In the data rows, the value 128 means zero.
Some points, one per row:
[116 127 104  35  56  70  87 110  91 113 109 110 117 100 100  89]
[ 74  66 107 100  69  62  90  82  70  92  99 101 106  96 112 105]
[141  79 165 124  88  70  89 145 138 211 119  72  90 114 119 107]
[173  93 177 116 140 107  94 137 131 219 114 102 118  90  70  93]
[130  61 164 104 106 114  91 105 122 201 121  97  76  82 105 115]
[135  92 210 142 115 117  99  98  81 194 151 133 130 131  90  73]
[180 112 217 103 106 125 145 162 107 205 131 129 126  98 102 111]
[141 112 226 113 124 140  91  84 101 183  91 105 110  85  89 109]
[159 109 213 132 120 113  83  96 121 207 113 116 105  90 110 130]
[152 118 208 109 102  98 105 101  91 203 114 115 127 104  90  91]
[137 114 223 147 144 156 150 125 108 215 122 126 146 141 125  88]
[149  93 160  80 106 138 140 139 133 222 140  96  94 117 111 106]
[212  83 160 130 112 103  97 114 140 185 151 100  91  99  95 104]
[243 119 161 111  86  94  81 117 105 128 147 146 120  85 100 125]
[240 102 140 104  95 119 145 179 174 160 110 108 141 146 116  93]
[162 126 139  58 131 152 123  89  76 109 184 138 136 104  78  60]
[142  92 151 141 160 189 109  84 114 155 198 150 174 149 138 144]
[165  66 112  89 112 142 149 156 152  84 196 131 107  71  58 102]
[169 123 141 104 101 125 124 151 168 154 211 135 160 178 154 142]
[184 124 139 150 161 178 146 123 140 135 231 132 158 154 120 119]
[164 105 167 113  81 117  61 114 143 119 218 148 120 107 138 154]
[177 125 149 111  83 157 121 125 164 159 215 156 130 118 139 131]
[127 122 172 142 116 121 105 117 133 124 241 169 140 108 170 136]
21 more points follow, each with its number after it:
[110  88 142 134 137 163 125 198 239 154 179  96 122 135 109 117] 0
[144  94 107 111 110 145  68 113 165 109 193 180 193 109  88 145] 1
[108 129 152 121 128 177  80 121 161 124 220 193 161  97 103 134] 2
[129  56 132 142 139 201  91 144 177  96 169 160 122  67 132 193] 3
[133 104 146 151 120 166 114 151 191 163 199 190 154 111 136 158] 4
[167 132 130  85  82 183  91 152 196 123 168 160 141  91 109 180] 5
[161 111 129 141 132 190 125 197 186 130 171 193 190 139 125 170] 6
[116 113 139 167 161 212 130 188 197 113 139 209 177 100 132 157] 7
[130 122 121 172 159 206 138 202 207 129 169 183 141 111 142 167] 8
[119 122 139 153 116 158  52 160 187  98 178 214 167 138 147 174] 9
[128 133 153 180 136 172 106 201 212 129 151 207 183 129 116 154] 10
[115  97 103  98 103 210 112 182 180 117 130 187 194 136 135 176] 11
[134 130 134 127 108 191 116 202 211 138 132 175 157  94 133 202] 12
[133 118 117 114 120 214 133 193 157  95 130 198 195 108 101 194] 13
[135  91  96 137 134 181 111 193 167 128 123 171 221 156 126 198] 14
[120  91 119 124 101 172 146 239 174 109  97 146 181 110 123 218] 15
[ 87  95 109 101 100 157 151 234 149 138 127 168 190 105 128 196] 16
[138 131 142 138 120 176 102 190 156  79  77 166 200 134 158 237] 17
[128  93  94 138 121 166 119 217 149 112 134 176 211 123 139 217] 18
[126 115 108 120 109 178 136 171 116 105 109 185 216 101 122 227] 19
[117 125 146 148 144 166  92 196 190 142 119 160 204 135 136 220] 20
Which three of these numbered points are nearest to each point below, looking only along the 6 directions in which the first points spread most? Their numbers follow each, nearest first.
[ 89 110 100  80  81 132 176 137 125 134 115 122 117 155 223  69] > 16 15 11
[106 113  58  76 108 112 130 122 128 140 102  96 142 159 230 108] > 16 15 11
[130  94 105  61  52  74 113 147 126 131 121  86  77  68  98 147] > 15 5 16
[171 163 123 117  80  65 102  81  96 116  76  55  63 135 146 111] > 17 19 16
[ 74 241 163 138 196  95 131 111 108 104 114 135 139 147  94  61] > 19 17 13
[127 101  44 135 122 119 172 121  82 117 117  98  86 123 233 112] > 16 15 11
[138 140 100 194 134  88 137  56  57  79  83 100 143 202 123 129] > 19 17 16
[ 73 108 140 100  61  85 146 179 139  99 110 110 116 144 241 112] > 16 15 17
[116 200 114 127 144 110 158  61  98  94  82  83  99 200 158 114] > 19 17 16
[ 92 163  63 116 211  95 156 155 140 156 151 129 115 169 185 120] > 16 11 14
[ 96 214 151 147 158 151 180  69  72 125  95  92  86  79 136 105] > 19 2 13
